R: rows in 3 groups, each row roughly a mix of its group's directions:
R (95 x 10):
[[ 2.89 -0.61 -2.28  1.10  3.35 -0.20  0.91  2.65  0.25  3.34]
 [-0.24 -0.50 -0.27  0.41 -3.94 -0.35 -3.79 -0.80 -2.65 -2.68]
 [-1.09  0.03  3.28  0.94  1.01  0.57 -0.07  0.88  4.41 -3.32]
 [-1.42 -2.25  1.09  1.83 -2.49 -1.58 -0.92 -2.65  1.15 -4.00]
 [-1.27  2.99  3.28 -0.46  3.31  2.94  1.53  0.70  0.91  0.81]
 [-3.68 -0.82 -1.77 -1.18 -0.81  0.76  1.65  2.35  0.20  4.15]
 [ 0.30  0.18  1.81 -1.02  4.61  1.81  1.42  2.20  2.78 -1.39]
 [ 4.74 -1.44 -0.23  2.54  2.82 -0.73 -2.36 -0.35 -0.14 -0.51]
 [ 0.19  1.51 -1.72 -0.90 -2.34  1.36 -0.61 -1.58 -4.05 -3.58]
 [ 1.83  0.37 -2.98 -1.57  2.13  3.86 -0.52 -2.84  0.51 -1.61]
 [-1.37  2.15 -1.47  0.94 -0.09  4.02  2.02  2.51  2.84  1.16]
 [ 2.31 -0.35 -4.05  0.38 -2.06 -1.99 -0.05 -1.54 -3.59 -0.10]
 [-1.03 -3.62 -4.11 -1.85  0.58  0.10 -0.44 -0.83  0.02  3.12]
 [ 0.66  0.35 -1.51  0.75 -3.08  1.62 -3.17 -2.13 -2.46 -3.05]
 [ 0.39 -1.51 -3.08  0.25  1.91  3.37  1.89 -2.27 -2.42  1.96]
 [-1.94  4.17 -1.36 -1.22  1.23  1.48 -0.45 -3.52 -0.23 -2.15]
 [ 1.02 -0.30  0.60  1.40  1.68  4.96 -0.42 -1.07  1.06 -3.49]
 [-2.87 -1.25 -1.76  0.08  0.59 -0.95  3.75  2.74  1.97  2.43]
 [ 0.39  1.68 -1.79 -0.88 -4.06 -1.69 -1.37 -0.87 -2.34 -3.32]
 [-1.12  1.19 -3.46  0.58  0.49  1.62 -4.48  2.48 -1.01  0.65]
 [ 1.05 -0.75 -2.13 -0.55  1.77 -0.50  2.72  2.23 -0.51  4.79]
 [ 2.04  3.17 -1.26  0.56  1.34  3.21  0.88 -1.85 -0.96  3.49]
 [ 3.14  4.09  0.44 -0.82  2.93  2.29 -0.43  0.78 -1.81 -0.28]
 [-2.91 -1.34  2.92  2.90 -1.38 -1.53  0.91  0.11  3.61  0.41]
 [ 2.96 -1.76  3.25  1.37  3.47 -1.71  0.83 -0.31  2.19 -0.80]
 [-0.14 -0.42 -0.52  2.28  3.03 -0.17  2.37  2.71  4.18 -0.42]
 [-2.05  1.94 -4.06  0.43 -3.58  0.50  1.62 -0.25 -0.37 -2.22]
 [-3.87 -1.71  1.68  1.80  1.77  1.60 -3.82 -0.09  1.08  0.01]
 [-1.05 -1.01  0.18 -3.35 -1.83  3.48  1.63 -0.14 -2.01 -3.15]
 [-2.85 -1.62  1.37 -0.09  0.35 -1.85 -5.04 -0.13 -0.50 -1.89]
 [ 2.40 -0.47 -4.07 -1.80 -0.39 -1.02  0.77 -1.42 -3.97 -0.27]
 [ 0.45  4.28  2.29  0.10  0.32  4.21 -1.19 -0.68 -1.29 -0.61]
 [ 2.53  1.64 -2.69  0.33 -0.18  3.18 -2.38 -1.68 -1.98 -2.54]
 [-1.10 -1.05 -0.86  0.53  1.68 -2.47  2.25 -0.08  2.78  4.51]
 [-0.73 -3.11 -1.51 -2.29 -1.08 -0.33  0.29 -0.60 -4.35  2.66]
 [ 0.64 -1.37  0.88  1.00  1.91  4.32 -1.99 -1.08  2.62 -2.68]
 [ 0.64  0.36  1.55  2.81  0.42 -5.26  0.95  1.07  2.16  0.12]
 [-2.84  1.15 -0.04 -1.21 -3.18  0.91 -3.75 -2.43 -1.91 -0.27]
 [-0.75 -1.86 -1.69 -0.35 -2.24  2.03  0.37 -2.48 -4.03 -2.62]
 [-0.82 -1.67  0.69 -2.64  3.64 -1.56 -0.84  1.68  2.08  3.31]
 [-3.17 -1.18  1.51 -0.52 -2.71  0.93 -1.57 -1.97 -1.45 -3.85]
 [-3.36 -2.01  3.74 -0.67  0.99  1.34 -2.26  0.98  1.70  1.98]
 [ 3.16  3.00 -0.91  1.43  3.11  1.13  2.80  1.61  1.07  1.04]
 [-3.38 -2.04  1.90 -0.34  0.34  1.98  0.07  1.75  2.08  3.83]
 [ 0.90  2.00  1.73  0.72  2.01  3.63  3.87  0.19  1.47  1.67]
 [ 1.96  0.32 -3.46 -0.59 -2.22  0.59  2.13 -0.63 -2.95  3.21]
 [-0.06  0.70  2.62  1.08 -0.17 -2.11  2.91  2.39  4.02 -1.48]
 [ 2.96  1.69  1.42  2.12  0.37  1.31 -0.10 -1.63  1.98 -4.34]
 [-0.51  1.59  4.70 -2.70  0.97  2.70  1.04  0.04  0.69  1.89]
 [-3.35 -3.76  1.05 -1.02 -1.32  1.03 -2.93 -2.13 -1.42 -0.04]
 [-0.21  2.88  2.97 -0.99 -0.31  4.68  1.53  0.48  1.59  0.41]
 [-1.92  3.18  1.83  1.39 -2.24  0.79  1.22 -3.70 -2.35 -0.25]
 [-1.58  1.73  2.83  2.22 -3.73  1.65  0.17 -2.19 -0.86 -2.21]
 [-0.31 -3.70 -2.22 -2.26 -1.28  1.76 -0.67 -2.62 -3.01  0.66]
 [ 2.10 -1.34  0.23  0.42  1.54 -2.07  0.57  3.56  0.30  4.39]
 [-1.13  4.75 -0.07  1.12 -0.60 -0.66  2.26 -2.05  2.24 -2.29]
 [ 5.56  0.63  0.10  0.72  3.12 -1.34 -0.20 -0.57 -1.02 -0.81]
 [ 5.23  0.48 -0.97  1.43  2.35  1.69 -1.34  0.44 -0.84  1.96]
 [ 2.91  1.95  0.13  0.22  3.84  0.81  1.51  2.63  2.91 -0.17]
 [ 0.89 -0.45 -2.61 -1.35  0.70  3.77 -1.11 -2.54 -3.56 -0.89]
 [ 2.31 -0.13 -1.93 -3.81  3.06  1.00  1.57  2.00 -2.23 -0.21]
 [-4.82 -0.31  1.97 -1.32 -2.50  0.97 -1.10 -0.93  2.28  1.39]
 [ 4.18  2.22 -1.02 -0.55  0.28 -2.11  1.27 -1.82 -2.15 -2.76]
 [-2.28  0.53 -1.20 -1.23 -0.30 -0.33 -3.27 -2.52 -4.30 -1.15]
 [-2.45 -1.21  0.06 -0.31 -2.61  0.00 -1.07 -2.13 -3.61 -3.52]
 [ 3.01 -1.33 -2.16  0.33 -1.52  0.60 -0.93  1.29 -4.77  1.40]
 [ 3.57  0.20 -1.30 -0.85  2.61 -2.04 -2.37  0.48 -3.37  1.44]
 [-2.08  0.36  0.74  2.03  0.87  3.74  3.41 -3.07 -0.71  0.04]
 [ 0.94 -2.51 -1.86 -1.09  1.18  4.18 -1.46 -1.93 -2.98 -0.10]
 [ 0.58  3.58 -0.26  0.70  1.15 -3.18  2.62  2.10  0.00  3.01]
 [ 0.70 -2.19 -1.71  0.21  0.04  5.26 -2.83  0.17  0.71  1.01]
 [-1.66  0.54 -1.51  2.19 -3.31  1.07  1.41 -1.20  2.21 -3.86]
 [-2.65  1.15  0.57  2.05  0.32 -2.22  1.25 -3.66 -3.52 -0.40]
 [-1.59  0.93 -1.62 -0.72 -3.03 -2.40  1.76 -3.38 -1.01  2.90]
 [ 1.20 -2.71 -1.60 -0.61 -4.15  0.57 -0.88 -1.11 -3.05 -2.21]
 [-1.25  0.42  0.82 -0.95 -1.61  5.37 -3.06 -0.18  1.05  0.51]
 [ 2.73  2.37 -0.30  2.48  0.65 -2.19 -0.52  1.86  3.28  2.53]
 [ 1.94  1.21  0.59 -0.66  3.63 -2.31  1.76  2.83  2.47  1.93]
 [-3.55  1.56  0.35 -1.10 -3.44 -2.80  0.75 -1.76 -2.01 -1.32]
 [-2.78  0.54  3.38  2.09 -1.12  0.12  4.06 -1.34  1.43 -0.12]
 [ 2.59 -0.63 -0.29  3.14  1.74 -1.52  1.92 -0.30  2.90 -3.30]
 [-0.61  2.76 -2.05 -0.44  0.36  3.46  2.41  2.82  1.51  2.22]
 [ 0.78 -2.53 -1.88  1.11  3.80  3.50  2.10 -0.46 -1.40  0.63]
 [-0.08  2.28  2.54  2.64 -1.06 -1.08  0.72  1.26  3.54 -3.15]
 [ 1.36 -0.52  0.62 -0.42  2.49 -2.40  0.87  3.75  1.41  3.74]
 [ 2.53 -1.28  0.90  0.73  3.66  0.87  0.46  3.05  2.93  1.95]
 [ 0.76  0.92  1.11  2.34 -0.07  0.43 -0.28 -1.21  2.83 -5.25]
 [ 2.44 -0.68 -1.58 -1.89  1.77  3.60 -1.85  1.45 -2.31 -2.46]
 [ 2.72  0.27  0.88  1.07  2.56  2.99  4.21  1.40  0.29 -0.95]
 [-1.63 -4.18 -1.90  1.01 -0.25 -1.19 -0.38  1.31 -0.37  4.15]
 [-0.22 -3.11 -0.96 -1.09  1.26 -1.42 -0.37  2.67  4.12  2.40]
 [-3.81  0.41  1.26 -3.56  0.20  0.37 -0.34  1.73 -1.06  3.48]
 [ 2.08  1.43  3.08  2.85 -0.73  0.25  3.10  1.47  2.87 -0.94]
 [ 2.83  2.04 -2.77 -1.52  2.21 -0.99  1.53  1.86 -2.29  2.53]
 [-0.58 -0.03 -0.29  1.81 -3.73  4.13  0.37 -2.86  0.21  1.55]]
one row of each group, then the others: which group is each in?
[-0.33  0.77  1.23  2.96 -3.35  1.52 -0.60 -1.20 -0.25 -4.37] -> J
[ 5.07  2.56 -0.26 -0.05  3.33 -0.56  0.71  0.41 -0.61 -0.83] -> Z
[ 3.17  0.47 -1.86  1.17  3.70  0.53  0.73  0.97  1.30  3.63] -> U

[ 0.84 -1.20  1.37  0.76  1.75 -3.75  3.06  2.67  2.56 -0.85] -> U
[ 2.94 -1.39 -0.10  0.58  2.21 -1.84  4.08  2.59  1.14 -1.28] -> U
[ 3.37  2.03 -3.44 -0.16 -0.52 -2.03  1.83 -1.03 -2.51 -1.73] -> Z
[ 2.97  1.71  0.86 -2.80  2.70 -1.82 -1.13 -0.03 -3.45  1.16] -> Z
[-1.98  0.74  0.96 -3.04 -3.52 -1.39  0.63 -2.62 -2.91 -0.90] -> Z
[-3.57 -2.00  2.55  0.01  0.01 -2.14 -0.12 -0.80  3.58  2.03] -> J
[ 1.07  1.88  0.67  0.78 -1.06  1.97 -0.02  0.52 -0.37 -5.86] -> J
[-4.46  1.96  2.24 -1.52 -0.83  1.52  1.26  0.85  2.53 -1.63] -> Z
[ 2.74  2.53 -0.88 -1.55  3.03  1.05 -3.72  1.85 -0.72  0.58] -> U
